50 stands for zero in the data rows.
The rows of a group are copies of one hidden pattern, each moved along and wrapped round at the ends.
Here is the table:
array([72., 47., 45., 42., 48., 28., 18., 54., 43., 55., 49., 66., 68., 59., 35., 68.])
array([69., 59., 39., 67., 75., 47., 50., 43., 52., 25., 20., 53., 44., 56., 54., 65.])
array([45., 48., 51., 26., 27., 57., 45., 48., 48., 77., 54., 61., 20., 75., 61., 55.])
array([71., 56., 35., 66., 74., 47., 49., 39., 50., 26., 17., 51., 41., 54., 52., 63.])
array([47., 38., 50., 23., 17., 59., 47., 54., 53., 66., 68., 56., 36., 66., 74., 54.])
array([68., 74., 49., 49., 41., 51., 25., 18., 57., 44., 57., 52., 64., 69., 57., 35.])
array([48., 56., 53., 63., 67., 59., 34., 66., 75., 48., 49., 42., 48., 30., 21., 59.])
array([51., 66., 65., 59., 32., 69., 75., 52., 49., 42., 50., 25., 17., 53., 46., 55.])
array([74., 55., 34., 65., 77., 48., 46., 41., 48., 26., 19., 55., 43., 54., 46., 65.])
array([65., 71., 51., 50., 37., 49., 25., 18., 54., 41., 53., 51., 67., 69., 57., 35.])
array([49., 64., 71., 56., 36., 66., 73., 48., 50., 41., 47., 27., 17., 52., 46., 55.])
array([33., 29., 57., 47., 49., 46., 72., 56., 60., 21., 76., 59., 53., 46., 49., 54.])
array([67., 58., 39., 68., 71., 49., 48., 41., 51., 27., 18., 56., 45., 54., 49., 67.])
array([70., 56., 35., 65., 75., 48., 46., 45., 45., 23., 20., 52., 48., 56., 51., 66.])
array([29., 29., 55., 48., 48., 49., 76., 57., 66., 21., 74., 56., 54., 45., 46., 53.])
array([49., 24., 20., 51., 43., 60., 52., 67., 70., 57., 35., 68., 73., 48., 48., 41.])
array([50., 76., 56., 63., 22., 71., 55., 53., 47., 43., 55., 32., 28., 56., 46., 51.])
array([49., 40., 49., 27., 19., 52., 46., 55., 51., 66., 70., 55., 33., 67., 75., 50.])
array([77., 56., 64., 21., 73., 56., 55., 43., 48., 56., 29., 26., 57., 47., 43., 47.])
array([71., 56., 36., 68., 72., 47., 46., 40., 47., 30., 19., 55., 48., 56., 50., 66.])
array([49., 50., 39., 47., 26., 21., 54., 44., 55., 48., 65., 68., 55., 34., 67., 70.])
array([18., 52., 48., 54., 51., 66., 69., 54., 35., 68., 73., 49., 48., 39., 51., 22.])
array([39., 46., 25., 14., 54., 41., 56., 50., 69., 65., 54., 35., 68., 72., 48., 47.])
array([47., 38., 48., 27., 19., 56., 40., 53., 52., 66., 68., 56., 38., 67., 71., 49.])
array([37., 69., 73., 46., 49., 39., 48., 25., 20., 57., 46., 53., 54., 68., 68., 55.])
array([46., 46., 45., 76., 56., 63., 21., 75., 61., 54., 47., 48., 52., 27., 26., 57.])
array([60., 56., 47., 47., 53., 25., 31., 57., 46., 47., 47., 76., 52., 62., 22., 76.])
array([49., 72., 56., 62., 19., 76., 58., 52., 45., 46., 52., 29., 28., 56., 45., 45.])
array([51., 63., 73., 55., 37., 68., 72., 49., 50., 38., 49., 27., 18., 55., 41., 55.])
array([54., 45., 49., 48., 73., 53., 62., 20., 74., 59., 50., 44., 48., 50., 29., 29.])
array([29., 21., 55., 42., 56., 50., 65., 71., 53., 38., 69., 72., 48., 50., 37., 48.])
array([73., 50., 48., 40., 45., 25., 21., 57., 43., 55., 52., 66., 67., 58., 37., 69.])
Rows drawn again from the table, each followed by its group:
array([54., 45., 49., 48., 73., 53., 62., 20., 74., 59., 50., 44., 48., 50., 29., 29.]) a
array([77., 56., 64., 21., 73., 56., 55., 43., 48., 56., 29., 26., 57., 47., 43., 47.]) a
array([49., 64., 71., 56., 36., 66., 73., 48., 50., 41., 47., 27., 17., 52., 46., 55.]) b
array([51., 63., 73., 55., 37., 68., 72., 49., 50., 38., 49., 27., 18., 55., 41., 55.]) b
array([29., 29., 55., 48., 48., 49., 76., 57., 66., 21., 74., 56., 54., 45., 46., 53.]) a
array([51., 66., 65., 59., 32., 69., 75., 52., 49., 42., 50., 25., 17., 53., 46., 55.]) b
array([29., 21., 55., 42., 56., 50., 65., 71., 53., 38., 69., 72., 48., 50., 37., 48.]) b
array([49., 50., 39., 47., 26., 21., 54., 44., 55., 48., 65., 68., 55., 34., 67., 70.]) b
array([71., 56., 35., 66., 74., 47., 49., 39., 50., 26., 17., 51., 41., 54., 52., 63.]) b
array([73., 50., 48., 40., 45., 25., 21., 57., 43., 55., 52., 66., 67., 58., 37., 69.]) b
array([74., 55., 34., 65., 77., 48., 46., 41., 48., 26., 19., 55., 43., 54., 46., 65.]) b
array([68., 74., 49., 49., 41., 51., 25., 18., 57., 44., 57., 52., 64., 69., 57., 35.]) b
array([18., 52., 48., 54., 51., 66., 69., 54., 35., 68., 73., 49., 48., 39., 51., 22.]) b
array([60., 56., 47., 47., 53., 25., 31., 57., 46., 47., 47., 76., 52., 62., 22., 76.]) a
array([67., 58., 39., 68., 71., 49., 48., 41., 51., 27., 18., 56., 45., 54., 49., 67.]) b
array([71., 56., 36., 68., 72., 47., 46., 40., 47., 30., 19., 55., 48., 56., 50., 66.]) b
array([70., 56., 35., 65., 75., 48., 46., 45., 45., 23., 20., 52., 48., 56., 51., 66.]) b
array([47., 38., 48., 27., 19., 56., 40., 53., 52., 66., 68., 56., 38., 67., 71., 49.]) b
array([49., 40., 49., 27., 19., 52., 46., 55., 51., 66., 70., 55., 33., 67., 75., 50.]) b
array([33., 29., 57., 47., 49., 46., 72., 56., 60., 21., 76., 59., 53., 46., 49., 54.]) a
array([48., 56., 53., 63., 67., 59., 34., 66., 75., 48., 49., 42., 48., 30., 21., 59.]) b
array([47., 38., 50., 23., 17., 59., 47., 54., 53., 66., 68., 56., 36., 66., 74., 54.]) b
